Look-ups in named tables: a row name and a column name give one cell, copied from the table.

Lebeb:
|  | Bomulud | Mani | Bekese |
|---|---|---|---|
| Rit | 206 | 114 | 212 |
| Lepi | 187 | 99 | 129 |
| Gekig | 96 | 126 | 114 |
| Pif | 197 | 42 | 104 |

Lepi, Bekese -> 129
Rit, Bekese -> 212
Lepi, Mani -> 99
Gekig, Mani -> 126
Rit, Mani -> 114
Rit, Bomulud -> 206
Lepi, Bomulud -> 187
Gekig, Bomulud -> 96
Gekig, Bekese -> 114
Pif, Bekese -> 104
Pif, Bomulud -> 197
Pif, Mani -> 42

Vit:
	Vuvabun	Sinupib	Rovut	Velapin	Resufi
Ser	242	113	50	9	78
Fupo	123	75	50	93	123
Guloka	78	86	74	92	35

What is the Rovut of Guloka in Vit? 74
What is the Velapin of Guloka in Vit? 92
What is the Resufi of Fupo in Vit? 123
What is the Sinupib of Ser in Vit? 113
What is the Rovut of Ser in Vit? 50
What is the Vuvabun of Fupo in Vit? 123
What is the Velapin of Fupo in Vit? 93
What is the Velapin of Ser in Vit? 9
What is the Resufi of Guloka in Vit? 35
What is the Rovut of Fupo in Vit? 50
What is the Sinupib of Guloka in Vit? 86
What is the Vuvabun of Ser in Vit? 242
Row with the largest Rovut: Guloka

Table Barun
        Namades  Dozupa
Milez       255      95
Piz         248     160
Pumo        254      75
Ner         249      11
Sovus       240     208
Tobapa      251     136
Pap         252     115
Vem         245       0
Vusi        254      39
Gopibi      244     183
Redok       252      25
Laso        254      56

Namades of Redok: 252
Dozupa of Milez: 95
Namades of Laso: 254
Dozupa of Sovus: 208
Dozupa of Pap: 115
Dozupa of Vem: 0
Namades of Pap: 252
Dozupa of Pumo: 75
Dozupa of Ner: 11
Namades of Vem: 245
Dozupa of Laso: 56
Namades of Vusi: 254
Namades of Ner: 249
Namades of Piz: 248
Namades of Sovus: 240
Dozupa of Redok: 25
Dozupa of Piz: 160

Table Kozag
columns: Bagabop, Ral
Gep: [59, 233]
Zud: [43, 182]
Pesukup: [60, 233]
Tekirof: [92, 88]
Zarupa: [35, 165]
Tam: [182, 195]
Ninolu: [82, 163]

Ral of Tekirof = 88
Ral of Pesukup = 233
Ral of Tam = 195
Ral of Gep = 233
Bagabop of Tam = 182
Ral of Ninolu = 163
Bagabop of Ninolu = 82
Bagabop of Zarupa = 35
Ral of Zarupa = 165
Bagabop of Tekirof = 92
Bagabop of Gep = 59
Bagabop of Zud = 43
Bagabop of Pesukup = 60
Ral of Zud = 182
Which row has the largest Bagabop? Tam

Table Zuvezik
	Sinodo	Vak	Muzubi	Vizof	Tidu	Papu	Loku	Talemav
Mepopor	2.58	1.39	2.08	7.28	2.96	4.18	3.23	4.09
Fizeso	3.22	1.65	5.04	1.59	4.41	3.99	0.37	7.77
Mutoni	1.21	1.82	5.19	2.63	5.88	4.29	4.41	2.95

Mutoni, Loku => 4.41
Fizeso, Sinodo => 3.22
Mepopor, Talemav => 4.09
Fizeso, Tidu => 4.41
Mutoni, Muzubi => 5.19
Mepopor, Papu => 4.18
Mutoni, Vak => 1.82
Mepopor, Loku => 3.23
Mutoni, Sinodo => 1.21
Mutoni, Talemav => 2.95
Mepopor, Vak => 1.39
Mutoni, Tidu => 5.88
Fizeso, Vak => 1.65
Fizeso, Vizof => 1.59
Mutoni, Papu => 4.29

Beli:
|  | Fasiso | Tib | Zazit | Bib | Vufab | Movaba |
|---|---|---|---|---|---|---|
| Vumik | 18022 | 82762 | 54534 | 59748 | 23902 | 50300 |
| Zeromun | 35954 | 51295 | 36977 | 47290 | 70625 | 36270 |
| Maf | 53183 | 81484 | 84272 | 47892 | 31244 | 71525 |
| Valuk | 33897 | 47851 | 38973 | 70519 | 66681 | 49097 |
| Vilotiz | 25245 | 85717 | 75421 | 92104 | 32113 | 30571 |
| Fodezi | 40260 | 42798 | 20986 | 91711 | 78822 | 53641 |
| Tudu | 25654 | 60778 | 35224 | 76681 | 69770 | 60312 |
| Los | 59893 | 71358 | 55128 | 45362 | 72165 | 52274 |

What is the Zazit of Fodezi in Beli?
20986
What is the Fasiso of Tudu in Beli?
25654
What is the Vufab of Tudu in Beli?
69770
What is the Tib of Vilotiz in Beli?
85717
What is the Zazit of Maf in Beli?
84272
What is the Vufab of Los in Beli?
72165
What is the Fasiso of Valuk in Beli?
33897
What is the Movaba of Tudu in Beli?
60312
What is the Movaba of Vumik in Beli?
50300
What is the Fasiso of Maf in Beli?
53183
What is the Fasiso of Zeromun in Beli?
35954
What is the Vufab of Vumik in Beli?
23902
What is the Bib of Valuk in Beli?
70519
What is the Movaba of Fodezi in Beli?
53641
What is the Movaba of Los in Beli?
52274
What is the Zazit of Vilotiz in Beli?
75421
What is the Vufab of Maf in Beli?
31244
Which row has the largest Fasiso? Los

